In the rows, zero is written as 128.
Where one turn sends some rows of the set: a few examples, then the rows asked
k_865: [128 140 148 124 136 128  90 110 122 143 148 161 173  81 141 156 140  90
 109 137 117 121 125 125 160 125 160 140 107 122 135  94  86  94]
k_419: [134 148 138 142 109 137 103 101 120 137 115 141 192 112 133 150 137 131
 125 143  81 145 154 191 151 114 132  99  92 109 115  92 134 120]
k_697: [110 181 118 164 116 157 131  96 130 122 154  97 181  99 155 158 122 109
 152 131  93 117 150 134 184 109 123 137 116 113 135  99 127  97]
k_66: [119 135 122 122 118 131 108  97 132 145 133 165 173  85 154 149 144  93
 110 130 120 131 136 133 171 133 159 122 100 119 130  83  90 113]
k_181: [133 176 121 138 147 127 118  84 101 136  87 129 147 127 103 144 134  90
 152 135  98 150 106 160 150  92 131 129 139 133 144 114 125 128]
k_14: [142 152 159 138 140 132  91  89 110 133 154 133 154 109 108 132 160 109
 128 138 107 123 115 113 148 119 146 160 104 129 156 126 101  89]
k_722: [136 163 118 130 111 112 125  87 125 137 140 115 167 104 111 133 144 106
 119 114 119 158 106 109 189 128 134 158  97 128 152 124 123 131]
k_813: [115 171 122 128 154 146 116  83 118 135 100 139 152 119 124 133 146  93
 160 136  94 165 122 139 147 101 120 133 141 125 138 109 109 137]
k_315: [136 148 151 122 114 140 102 103 128 160 133 142 182  94 127 148 132 104
 128 155  74 144 148 187 159 118 132  96  97 119 117  91 144 123]
k_811: [163 157 120 133 128 117 118  94 115 124 131 112 162  96 103 124 149 104
 134 101 115 147 125 104 179 120 141 144 111 125 159 120 127 134]
k_998: [109 165 155 133 108 129 135 114 102 167 147 130 167 120 148 140 111 107
  96 142 104 122 158 158 183 114 126 148  96 147 111 122 119  96]
k_443: [141 170 140 151 125 129 109  89 103  91 106 103 148 111 132 138 117  99
 122 132 104 130 125 173 191  85 119 128 135 110 133 111 156 119]
k_477: [146 161 137 159 106 132  98 105  99 109 117 100 163 131 115 144 123  93
 120 126  97 149 134 173 199  97 124 122 134 114 125 101 147 131]
k_196: [129 152 141 153 103 133  99  92 106  98 110 107 153 129 129 130 135 117
 119 117 109 138 131 167 188  98 120 147 129 105 126 125 151 133]
k_76: [154 165 125 145 118 130 120  86 115 113 137 110 155 106 101 137 153  86
 122 109 109 152 104 115 182 112 144 141 108 135 159 112 119 138]
k_416: [147 149 155 135 137 127  89 102 118 150 129 139 144 119 117 122 167 117
 130 125 108 128 122 135 119 108 143 144  94 132 153 129 108 103]
k_499: [146 142 146 140 108 125  90 104 113 151 140 140 188 118 137 167 134 103
 110 156  88 126 143 190 164 118 142 106  96 110 115  84 133 117]
k_726: [136 150 151 136 147 128  98 110 105 148 135 139 144 115 121 118 160 103
 132 121 112 111 132 125 135 117 144 166 116 124 145 139 104 103]
k_893: [133 162 154 150 140 130  92 107 105 152 130 136 143 127 121 131 156  95
 135 132 106 130 109 133 145 109 157 169 107 130 150 131  93 102]
k_685: [134 140 146 128 121 134 110  95 129 143 148 157 172  87 138 163 154  81
 104 140 112 126 118 130 158 126 163 136  95 133 139  94  97 135]
k_633: [136 175 127 138 126 129 129  68  94 147 118 141 149 118 138 148 100  83
 121 134 111 128 138 186 180 104 123  95 115 135 122  93 139  92]
k_666: [135 177  95 125 129 120 141  74  94 146 126 126 151 123 151 134 118  93
 136 122 113 132 140 168 184  98 110 103 109 120 131  91 138 100]
k_140: [136 172 128 130 155 132 129  90 105 137  87 126 153 111  98 125 136  98
 160 135  95 148 131 144 148 107 121 129 144 128 140 117 134 131]
k_288: [138 137 138 117 123 135 105 108 132 148 153 155 150  85 157 140 151  79
 108 121 129 124 128 127 163 119 148 123  99 123 142  89 101 116]
k_803: [125 149 154 133 129 140  90  90 114 149 141 137 149 133 121 126 168 120
 129 137  89 120 134 136 138 121 143 159 103 127 140 135  96  91]
k_153: [150 173 132 128 139 111 119  85 118 127 129 113 165  97 100 141 143 100
 134 131 111 154  92 106 170 114 134 157 112 126 161 118 125 128]
k_239: [110 179 126 153 119 146 126  88 143 128 131 125 184  93 133 167 108 127
 130 105 119 127 131 123 152 131 124 132 115 125 137 108 108  74]
k_994: [101 172 119 143 119 144 132  83 141 127 114 130 179  86 145 175 121 128
 141 124 102  98 123 160 144 116 137 133 114 112 136 110 128  87]
k_609: [106 178 125 158 125 122 112  88 128 136 106 109 192 105 145 164 121 127
 157 140 100 112 123 152 153 114 132 162 117  94 127 114 140 101]
k_870: [141 163 148 143 120 130 104 115 116 142 138 134 192  98 132 157 114 118
 111 150  79 134 151 192 160 109 133  97  89 120 117  97 134  93]
k_81: [145 172 107 138 133 115 123  91  98 133 128 123 160 109 144 147 113  95
 129 146 103 120 137 189 178  90 118  91 110 114 133  89 149  92]
k_871: [117 174 119 148 130 148 129  51 129 114 140 108 185 100 139 166 133 114
 151 139 100 112 144 116 155 117 117 134 122 122 137  96 132 112]
k_580: [136 135 145 124 132 136 107 111 137 143 145 163 172  72 147 149 143  94
 109 124 118 126 141 124 155 130 156 131 105 128 136 107 101 134]
k_623: [115 154 177 132 111 134 112 126 118 174 148 143 153 102 149 136 112  97
 103 143 114 127 141 164 176 114 132 147 100 139 119 126 129 102]
k_987: [132 178 136 147 155 137 110  95 111 113 101 117 154 109 113 136 134  91
 158 150  98 162 113 139 163  90 119 138 145 119 147 108 128 134]
k_789: [116 180 129 167 125 125  99  87 125 130 124 105 188 114 140 153 112 123
 145 117 122 129 131 116 164 127 122 161 120 101 130 110 119  80]
k_836: [129 171 168 150 119 133 118 104 107 176 157 146 164 112 144 142 111  92
 105 142 108 132 140 155 172 123 142 138  81 146 122 115 109  85]
k_838: [109 154 122 136 128 136 110  86 131 129 137 116 190 117 132 186 138 127
 137 144 107 102 137 121 138 116 118 148 141 121 136 105 117 111]
k_971: [146 153 140 144 114 126 105 107 108 113 102 103 158 114 122 132 118 106
 128 129 101 138 149 164 202 107 124 130 145 107 125 113 160 137]
k_96: [150 165 130 133 122 110 121 109 114 137 131 100 165 107 101 125 145  97
 115 115 114 157 121 107 170 108 128 150 103 144 150 120 128 142]
k_519: [140 170 120 131 134 129 131  81 105 148 119 134 142 108 146 126 107  86
 132 135 110 119 155 179 183 116 115  94 125 115 124  97 148  91]
k_350: [139 144 140 141 113 126  85  90  96 108 105 101 150 123 118 122 137  96
 123 128  96 123 147 169 186  95 130 130 137 114 120 109 155 124]
k_591: [142 169 113 126 120 112 120  74  97 160 126 123 151 107 131 123 109  88
 136 130 107 132 141 175 194 109 125  99 101 124 128  96 156  88]
k_565: [116 157 159 133 123 127 123 120 110 159 159 146 180  90 138 159 108  99
  92 154 108 117 146 154 172 114 137 134  98 150 119 113 115  90]
k_111: [123 165 125 135 152 130 111  90 108 130  79 132 151 103 114 124 130  82
 148 130 108 159 133 136 155  95 131 124 143 140 134 102 121 136]
k_707: [112 162 115 149 113 139 112 125 131 140 157 102 188 120 141 176 133 129
 141 134  96 106 141 140 162 110 123 146 124 110 140 109 116  89]
k_797: [153 142 144 130 113 126  97 104 130 151 136 140 180 101 141 150 130 121
 117 148  87 120 158 189 161 127 136  98  97 105 122 104 147 117]
k_91: [129 167 158 137 127 127 127 125 119 182 160 143 167 100 146 132 112  98
 107 141 108 125 155 155 164 130 126 136  91 137 122 129 122  95]

k_477 moves to k_633
k_519 moves to k_797
k_994 moves to k_707
And these:
k_803 moves to k_722
k_623 moves to k_288
k_865 moves to k_14

Where one turn sends some rows of the set: a few examples, then the rows asked
k_401: [141 113 140 132 112 123 137 130 157 137 171 154 128 145 131  97 105 129
 136 135 125 139]
k_881: [166 103 141 105 112 141 152  81 125 126 152 130 120 128 158  98 117 136
 134 111 121 145]
k_498: [162 103 114 111 156 174 122 116 152 134 107 150 116 115 137  89 100 115
 154 128 160 130]
k_939: [181 117 132 127 155 121 150 117 142 134 161 117 119 130 119  95 132 139
 145 133 121 173]
k_643: [166 111 153 151 165 169 139 121 123 161 140 137 108 144 124  66 108 135
 142 130  82 162]
k_568: [166 130 133 110 171 165 114 102 122 148 151 145 120 105 167 103 118 124
 158 139 119 155]
k_830: [140 138 145 126 148 199 116  92 105 157 134 147 110 123 135  92 108 144
 137 135 113 134]
k_53: [137 137 111 125 137 170 136 113 128 144 155 162  95 107 142 110 103 142
 128 144 117 112]
k_37: [188 133 131 114 127 162 139 137 115 138 150 147 147 144 121  92 119 138
 159 131  96 125]
k_855: [164  81 111 116 138 138 145 141 147 138 134 128 117 132 123 107  87 119
 155 122  93 151]
k_982: [149  86 108 108 136 146 146 123 134 131 137 133 126 169 107  96 111 108
 156 110 141 163]
k_452: [153 137 127 127 132 164 158 121 115 137 154 110 128 119 127 122 103 124
 135 118 108 110]
k_408: [169 122 141 124 152 148 143 125 126 133 119  98 113 161  89  91 111 120
 142 151 125 138]
k_155: [140 104 122 102 165 133 142 122 126 122 116 130 104 105 125  89 111 131
 169 131  86 140]
k_824: [142 126 142 111 155 204 136 110 117 155 150 156 114 165 132  86 139 127
 137 141 134 154]
k_362: [129 101 142 143 112 150 147 102 131 141 124 143 104 111 155  95 108 139
 154 105 110 153]
k_967: [ 98 106 146 117 170 131 144 120 130 138 140 134  96 109 127  92 116 130
 141 134 127 142]
k_695: [126 125 110 123 156 187 147 119 154 141 133 124 107 136 119  86  80 124
 129 148 137 148]
k_204: [152 131  99 150 145 131 140 132 139 114 122 146 105 119 135  98 114 136
 155 114 137 156]
k_816: [135 116 158 127 126 185 137 120 114 151 133 125 135 161 139 122  98 127
 130 121 118 124]
k_368: [126 102 145 109 133 174 130 102 137 134 101 143  98 133 147  77 105 107
 165 150 134 151]
k_28: [122 113 153 148 153 148 118 114 108 129 138 131  93 135 124  92  91 102
 124 138 130 160]
k_150: [159 134 108  97 135 151 141 133 127 149 156 155 124 111 139 105 143 139
 162 143 122 122]
k_799: [161  79 145 132 149 172 164 110 128 153 128 137  82 134 134  97 125 130
 121 120  97 122]
k_671: [134  92 113 100 131 157 154  82 118 155 137 138 101 122 123  92 140 152
 144 142 120 150]
k_489: [168 126 129 124 140 179 143 143 127 145 154 157 127 187 129  96 103 134
 129 142 122 136]
k_42: [151 137 148  95 166 164 138 118 130 120 108 101 116 153 146  89 108 129
 138 142 129 135]
k_417: [184 108 148  96 153 178 129 112 120 126 151 151 138 143 141  93 121 103
 156 158 113 153]
k_856: [132 114 119 134 170 173 144 105 117 131 136 185  96 151 138  99 128 131
 138 116 134 120]
k_734: [153  93 143 126 147 141 120  95  94 137 133 137 115 166 118  82 110 119
 145 120 130 178]
k_561: [168 102 108 116 169 145 157 134 114 145 140 169 119 153 121 104 123 145
 144 141 138 110]
k_513: [170 123 123 146 137 142 129 146 104 126 104 132 107 144 138 105 128 117
 134 124 144 127]
k_137: [148  77 158 121 150 155 152 104 140 152 131 147  92 164 109  77 103 126
 136 156 124 134]
k_900: [172 102 168 133 169 144 146 119 148 131 166 156 122 131 128  77 127 126
 128 124 135 143]
k_927: [135 141 129 114 150 141 142 135 120 129 124 134 118 172 131  73 149 126
 165 133 124 151]
k_264: [168 115 115 136 116 150 103 116 115 131 111 150 117 110 115  93 108 119
 157 149 111 136]

k_137 moves to k_368
k_900 moves to k_42
And these:
k_155 moves to k_855
k_264 moves to k_401
k_489 moves to k_824
k_452 moves to k_561

